In the rows, 128 means zero.
One turn moves each row of this set onto another row. After a few examples, where does it send each row asked below?
fal: [173 128 136 131 116 140 126 115 149 128 130 122 118  97 128 109 170 137
  98 156 162 125 169 137 145  78 133 129 129  97 157 140 122 151 128 105
 115 109 108 143 122 121 137 116 106 109  83 135 126 140]
mudim: [156 128 158 139 123 140 113 146 137 157  85  89 141  90 107 123 150 155
 115 168 133  93 130 174 141 125 142 113 117 124 141 130 179 160 134 128
 123 111 122 141 125 132 148 134 136 139 109 130 119 123]
Rete: [115 147 127 156 109 151 102 117 147 178 118 132 123 147 120 162 154  96
 119 153 119 144 149 163 134 133 132 109 155 112 157 149 112 100 111 121
 117 139 141 141 156 121 130 135 117 154  97 159  98 116]
pugo: [124 114 142 140 110 163 124  91 138 148 159  85 164 140 109 138 135 125
 119 145 161 107 127 167 145 139 168 117 115 109 135 101 134 136 135 143
 107 120  79 165 122 123 123 147 113 132 109 160 102 101]
sal: [ 86 113 119 101 135 144 111 101 142 157 105  87 159 103 131 139 105 127
 130 138 167 149 120 140 130 144 128 118 140 129 113 137 131 114 172 100
 147 185 127 137 121 128 141 150 115  98  97 137 118 115]
fad: [105 150 142 155 114 173 140 117 134 146 118  89 129 155 125 152 107 100
 107 125 139 149 130 158 136 137 128 117 103 158 158 155 120 128 158 130
 164 151 107 124 143 112 121 102 131 115 150 130 105 117]
purit: [153 130 128 127 142 182 123 106 126 133 129  96 140 116 143 173 107 157
 127 156 138 121 140 146 113 154 121  89 110 137  96 143 139 133 151 107
 144 100 119 149 115 121 120 132 117 108 136 147 124 138]
tus: [140 146 104 119 140 147 156 104 125 167 107 112 145 100 158 125 129 125
  66 119 178 136 163 183 136 121 149  93 113  88 135 124 148 141 153 115
 121 153 130 127 104 149 151 101 121 114 123 144 101 128]
sigun: [123 143 127 130 109 146 141 127 149 145  88  95 114 166 143 143 157 124
 106 110 142  99 155 149 155 134 130 135  97 115 146 102 119 137 165 118
  93 115 131 167 106 131 163 123 114 142 110 142 108 102]
Zefu: [122 143  75 130 126 137 138  75 134 143 110 108 116 177 150 156 129 107
 143 163 161 127 147 145 148 130 116 116 118  99 124 134 125 152 138 110
 155 132 127 164 111 128 132 113 102 117 110 133 122 137]
Zoka: [126 159 126 126 106 137 126 120 118 132 122 166 121 152 128 129 135 117
 138 126 146 137 145 149 146 124 134 124 114  99 128 125 121 118 137 117
 120 100 117 149 130 176 131 130 115 167 110 164 120 121]
Gese: [105 118  94 130  84 139 139 134 129 174 108  77 105 130 121 152 154 105
 124 149  99 101 135 170 146 124 135 143 143 104 133 118 158 140 139 133
 109 147 113 134 132 122 121 132 116 148 102 153 102 124]
lila: [144 132 110 130 108 152 146  92 138 165 100  71 156  98 162 129 143 131
 128 118 139 145 138 139 138 118 105 135 110  99 139 122 133 114 139 116
 137 145 124 151 140 134 102 117 127  60 120 128 139 105]
Gup: [ 99 131 135 108 127 145 125 116 137 158 153 116 129 116 127 118  99 133
  83 128 148 164 128 140 138 166  97 110 118 106 143 128 135 111 139 125
 140 164 143 117 114 128 100 121  80 108 111 110 116  95]
Ruki: [121 137 189 132 122 140 134 111 118 145 121  92 130 143 148 122 130 124
  89 168 148 133 144  91 142 125 118 121 125 114 134 139 139 108 117 124
 160 132 120 159 129  83 135 110  98 108 115 158 124 141]
nok: [131 105 132 145  99 114 145 119 131 145 117 139 104  93 137 144 160 127
 128 142 120  95 142 165 138 124 149 132 106 106 114 153 136 152 132  95
 109 134 121 109 142 155 138 125 117 123 124 180 131 130]
dil: [124 133 148 150 103 123 133 116 138 157 110 119 122 123 117 104 157 121
  77 153 145 131 133 171 115 126 109 121 132  90 118 157  87 107 106 120
 127 144 148 120 133 164 125 121  97  91 102 155 138 126]
zofot: [140 137 116 137 131 149 121 109 183 157 154 122 142  89 142 144 126 117
  86 152 134 127 142 157 113 128 145 116 142 120 125 116 138 137 121 123
 128 132 104 117 125 130 126 101 119 104  94  72 108  99]
rup: [125 135 109 109 123 148 114  92 151 143  81  78  87 116 110 162 165 133
  89 143 141 134 129 176 100 143 125 113 120 143 132 114 114 131 139 122
 124 157 112 151 116 129 128 145 110 132 123 116  90 120]
Selat: [123 139 147 195 117 151 134 125 138 154 146  96 142 129 120 144 130 125
 135 120 170 117 145 160 170 115 107 117 116 150 133 130 107 114 130 148
 121 146 143 144 148 114 125 134 133 130 123 132 147  93]
ririd: [130 123 133 120 113 113 155 130 152 117  72 120 108 123 146 159 103 122
 125 132 156 140 140 115 152 124 107 141  98 110 130 124 144 146 123 136
 112 138 115 128 122 138 137 106 137 118 101 157  98 131]
fited: [ 91 130 113 130 121 152 132 120 132 136 130 145 128 126 144 129 142 117
 105 106 162 106 151 132 144  96 148 110 131 169 120 137 149 131 139  89
 130 132 107 122 157 141 132 141 131 120 144 122 125  97]
lubi: [109 142 157 119 141 135 131  66 135 138 159  88 138 129 128 124  95 143
 101 145 182 147 150 138 126 132 138 138 138 117 132 118 123 151 138  80
 132 128 139 121 126 129 134 120  78 108 105 138  97 115]
gevi: [132 146 111 135 123 147 102 120 119 148 117 168 129  93 131 142 140 114
 136 111 145 121 147 127 134 134 165 119 117 159 147 131 138  91 119 113
 145 106 124 129 126 110 126 124 103 112 115 150  90 121]
podu: [ 97 128 132 121 141 151 113 154  83 155 129 104 106 122 110 115 136 145
  98 154 148 122 137 146 150 161 155 108 123 104 130 122 135 105 141 112
 143 124 116 143 125 113 158 139 117 105 117  81  99 128]
Kan: [109 142 121 108 119 117 137 134 129 135 111 109 110 136 174 155 120 107
  85 129 150 110 166 159 140 115 102 114 118 108 133 138 181 150 136 133
 118 178 145 131 149 126 164 113 114 119 125 133 125 127]
fep: [144 163 115 135 139 177 147 109 127 167 109 129 112 120 122 132 170 127
 106 120 155 115 164 169 139 153 105  98 131  92 166 132 114 145 125 104
 127 122 129 159 103 120 112 101 120  95 115 114 103 121]
gofu: [113 145 148 139 147 101 115 103 124 159 101 103 141 101 144 122 126 138
 125 161 185 140 133 169 153 110 122 142 138  85 120 125 131 153 110 104
 160 151 127 131 142 125 149 134 129 139  92 105 130 120]
Pem: [ 91  92 140 132 103 146 127 132 105 117 121  79 152 140 125 139 112 108
 131 159 166 122 134 160 155 139 148 135  98 139 147 149 144 112 127 154
 156 122 101 125 130 134 116 142 120 114 101 146 126 127]
vameb: [126 144 162 141 118 151 109 103 126 131 127  69 136  83 147 115 130 114
 103 117 167 136 138 108 140 128 175 120 140 124 130 148 133 118 150 117
 110 145 114 116 139 102 130 146 114  72 113 129 104 124]
git: [140 128 142  97 132 135 140 133 136 163 141  71 114  82 130 144 157 101
  85 146 189 138 132 171 152 101 160 111 126  88 150 112 130 121 125 123
 114 129 148 121 100 106 129 123 108 125  97 127 126 125]
vidov: [126 145 170 136 126 142 110 132 132 137 128  99 134  74 145 135  96 106
 122 144 150 121 117 125 113 123 114 100 123 133  92 136 161 134 156 145
 139 168 121 111 112 122 118 135 115 117  99 129 114 114]
Bute: [125 135 125 124 100 150 126 127 126 161 134 107 138 141 131 101 115 129
  99 153 124 112 136 177 139 132 182 119 136 109 108 102 126 166 146  98
 124 116  93 116 102 130 119 128  95 141 111 152 132 137]
Pel: [119 143 100 142 126 161 132  99 129 133 133 112 130 143 158 143 127 102
  85 114 177 149 130 154 111  74 105  99 110 130 117 156 130 128 141  94
 158 137 138 134 127 151 118 100 120 115 114 136  98 129]
Guti: [127 114 124 148 103 116  88 144 142 170 103  82 129 131 118 145 167 121
 127 167 133 130 112 139 165 118 153 133 125 138 141 138 144  90 138 126
 153 135 135 142 147 130 138 139 115 100 118 125 141 145]
bib: [138 130 141 149 116 137 105 112 160 140 120 119  98 111 155 156 202 124
  86 111 143  89 140 163 137 129 125 119 115 143 143 143 111 119 114 115
 115 127 144 144 120 115 128 125  94 140 119 154 125 123]
vuge: [107 124 142 146 113 137 117 112 147 169 110 150 122 155 132 140 128  94
 117 171 111 127 119 124 143 155 136  94 117 125 120 134 157 126 123 119
 162 125 123 131 125 146 111  96 128 121 144 126 117 125]
solu: [131 100 164 126 111 138 113 107 116 166 144 126 132 114 121 136 134 107
  97 154 147 137 139 166 144 115  97 129 109  41 124 131 123 117 141 143
 108 116 130 133 124 130 126 135 112 102 122 170 104 121]
datom: [114 139 140  79 130 140 109 101 126 162 133 114 111 107 114 186 162 100
  86 126 154 131 141 187 109 133 141 122 144  94 132 134 147 121 148  95
 127 141 140 150 130 105 140 130 110 116 134 143 110 152]
tuzu: [122 140 128 158 109 152 105 129 118 169 105  66 129 137 152 121 122 112
 145 135 134 122 135 165 161 120 129 111 119 116 149 122 125 130 117 114
 120 126 185 144 130  74 139 119 115 133  90 149 121 108]
Datar: [117  95 188 127 137 146 110 120 114 167 122 107 134  78 118 130 135 103
 120 190 165 117 152 172 143 118 147 114 113 125 154 118 123 118 127 131
 142 114 127 100 118 125 141 144 116 123 123 153 105 103]
duf: [125 146 153 156 136 154 114 109  86 140 127  68 136  97 141 121 108 153
  97 112 177 125 163 159 144 149 112 127 125 112 117 119 145 139 142 128
 117 119 152 117 108 122 107 145 102 105 112 115  97 128]

tuzu -> gevi
Rete -> Zoka
Kan -> datom
And these:
Guti -> vuge
duf -> vameb
Ruki -> purit
Datar -> Pem

One turn moves each row of this set onto another row. After a few examples, where does it send each row asked below?
Noz: [101 126 160 115 109 140  92 139 170 128 124 124 127 118 132 124 128 143
 124 130 114 104 171 139 130 113 143 119 147 114 130 108]
namos: [109 156 143 110  87 119 151 105 120 127 119 131 135 107  69 113 115 135
 122 116 112 116 137 130 117 132 151 112 150 112 128 135]
diruk: [117 115 174 133 110 120 168  90 130 131 136 171 169 132 193 113 105 153
 114 118 120 115 138 110 131 122 116 119 149 100 137 139]
defa: [116 114 135 109 126 135 134 120 103 106 120  91 201 131 122 114 117 149
 131 113 113 115 113 113 123  78 126 101 158 113 130  75]
sageg: [104 144 182 132 140 110 136 134  48 113 117 137 167 112 129 132 109 131
 107 119 114 106 137 122 116 110 126 120 132 112 153 143]
Gik: [111 142 155 132 138  91 147 113  57  96 107 110 155 134 124 121  96 131
 108 138 123  98 150 107 125 107 103 117 158  89 160 144]
tok: [118 109 159 127 115 114 172  92 131 130 126 167 163 140 192 109 103 154
 105 124 126 118 147 109 130 119 112 119 154  96 138 139]
Dob: [120 156 171 125 104 131  93 100 134 150 124 126 167 124  96 113  96 154
 137 105 109  96 121 122 111 158  77 128 162 101 161 119]
gunok: [107 122 133 105 137 135 140 127 104 120 114  99 211 111 120 115 140 164
  96 121 124 118 116 133 124 101 118 119 140 120 131  88]
bis: [127 145 145 119  92 124 137 102 121 134 122 117 129 117  64 123 109 147
 130 103 103 104 129 119 128 113 150 109 162 111 132 146]
zun: [124 148 134 119  90 114 146  98 124 126 117 115 121 121  62 119 119 157
 116 118 109 102 137 122 127 113 141 109 164 102 133 136]
Rilik: [118 128 131 101 124 137 128 127  99 119 120  92 228 115 121 106 112 152
 112 101 123 128 121 131 120 118 118 117 147 112 128 109]
Lofe: [114 136 134 105 100 125 128 120 101 102 130  95 218 130 120 100 114 156
 122 115 119 126 121 124 112 107 119  99 150 101 129  78]
Siz: [114 138 151 110 107 121 104 124 133 144 112 152 131 152  96 109 112 165
 117 128 109 102 143 125  87 118  97 109 154 101 157  70]
Vel: [113 148 150 112  93 123 144 107 123 132 126 132 130 114  66 123 117 140
 127 111 104 114 125 121 119 112 160 104 149 117 130 134]
Digu: [107 151 151 127 115 129 124 135 109 126 172 128 169 169 185 112 114 152
 124 106 121 100 138 117 106 123  70 122 159  97 148 133]
sazi: [114 139 129 113 108 115 156 103 127 134 107 120 120 114  64 120 123 146
 109 123 115 108 133 122 129 113 146 117 158 115 134 140]
lal: [109 123 169 102 156 152 114 117 139 161 104 149 151 128  99 130 104 128
 134 113 103 104 118 114 104 117 108 126 143 128 159 108]
beba: [101 153 170 121  95 136  98 111 178 112 136 107 148 112 128 120 123 140
 130 140 118 100 163 135 142 138 121 121 150  95 135 123]
vuvit: [129 125 138 117 129 143 135 103 103 106 118  75 210 120 117 118 121 158
 126 112 115 100 118 121 138  95 101 115 165 104 132  98]
kifa: [111 132 159 139 139  83 131 121  67 108 121 106 157 146 120 128  99 147
 105 131 120 106 120  90 128  88 119 108 154  93 167 147]
kolek: [119 130 129 116 117 134 141 116  95 104 109  88 200 115 121 108 136 168
 107 122 121 101 138 140 127 106  98 118 158 105 127  78]
zonap: [104 117 154 114 151 124 107 113 153 167 111 128 148 141  93 125 106 150
 122 120 113 107  96  97 116 114 103 126 155 120 170 114]
rus: [112 151 138 109 105 122 156  98 126 133 112 121 138 106  65 119 116 136
 114 118 115 113 133 125 127 132 144 120 151 113 134 153]
Nakis: [100 138 160 120 145 141 131 138 114 139 167 134 173 160 185 124 121 142
 121 104 119 104 122 113 113 111  83 129 146 115 150 143]
zurad: [ 87 142 153 122 134 129 144 142 114 128 162 145 155 160 188 117 136 145
 112 125 124 103 135 121 104 109  80 125 145 112 147 111]
nesaz: [116 138 162 135 119  86 119 140  52 110 127 126 152 148 122 123  99 155
 105 119 114 110 137 106 110  89 131  99 147  95 157 130]
terag: [ 89 132 152 111 113 120 104 122 190 118 132 108 135 132 126 120 124 138
 119 153 125 115 151 117 137 113 139 112 147 100 142 114]
Nira: [123 108 155 134 110 107 165  91 135 134 131 158 162 147 188 108 104 171
  99 122 127 115 142 105 135 117 109 118 159  91 141 145]
Fuf: [128 115 177 136 102 125 157  96 123 133 138 173 165 135 192 115 104 163
 116 109 114 111 144 115 128 115 117 114 152  99 133 136]
goluv: [101 130 147 125 153 136 140 129 119 134 158 121 161 167 184 124 118 141
 122 114 122  96 125 105 121 103  73 130 159 110 154 142]
boma: [131 111 172 140 101 116 151  98 127 137 142 167 161 142 189 116 109 178
 108 109 115 109 137 110 132 109 118 113 154  97 137 136]
Vur: [ 97 137 146 124 130 124 136 138 117 125 166 135 150 179 184 117 128 153
 117 123 122 102 131 108 105  94  81 114 154 104 151 111]
mefu: [ 86 147 158 115 109 110 126 108 143 137 112 148 139 134 101 107 120 144
 125 148 119 106 126 121  96 136  91 117 151 108 161  66]
ralu: [102 123 154 109 129 146 103 121 177 124 117 104 142 118 132 124 105 116
 138 129 118 106 165 125 143 122 134 126 157 110 134 136]
supo: [124 146 145 105 124 133 111  97 137 142 103 122 160 140  95 107  82 140
 129 116 115 101 145 119 106 154  71 129 169  91 162 125]
goke: [108 132 164 118 117 136  82 126 184 136 137 103 152 122 123 130 121 153
 118 124 118 109 144 123 146 121 138 123 147 106 142 145]
padof: [133 104 159 135 110 114 154  98 129 139 132 160 158 150 187 113 104 178
 101 112 120 111 143 107 133 106 114 116 160  94 140 144]
Baf: [102 153 148 125 128 131 141 124 113 120 160 125 165 161 185 113 122 146
 118 120 126  94 145 121 112 127  58 131 159  96 149 133]
Nefev: [ 91 150 173 137 135  91 155 118  59  98 115 128 158 116 127 127 120 133
 102 147 123 101 136 115 122 110 113 118 139 102 158 127]
rapo: [111 134 139 111  98 126  85 130 172 122 124 103 139 133 129 110 103 145
 122 126 123 111 180 133 131 131 127 119 162  93 134 130]
fopat: [112 155 184 140 111  93 116 133  51 112 135 127 174 124 124 126 104 154
 107 112 114 110 128 116 116 116 124 109 138  98 157 145]

ralu -> beba
mefu -> lal
And these:
Rilik -> Lofe
Baf -> zurad
fopat -> nesaz
diruk -> Fuf
zun -> sazi

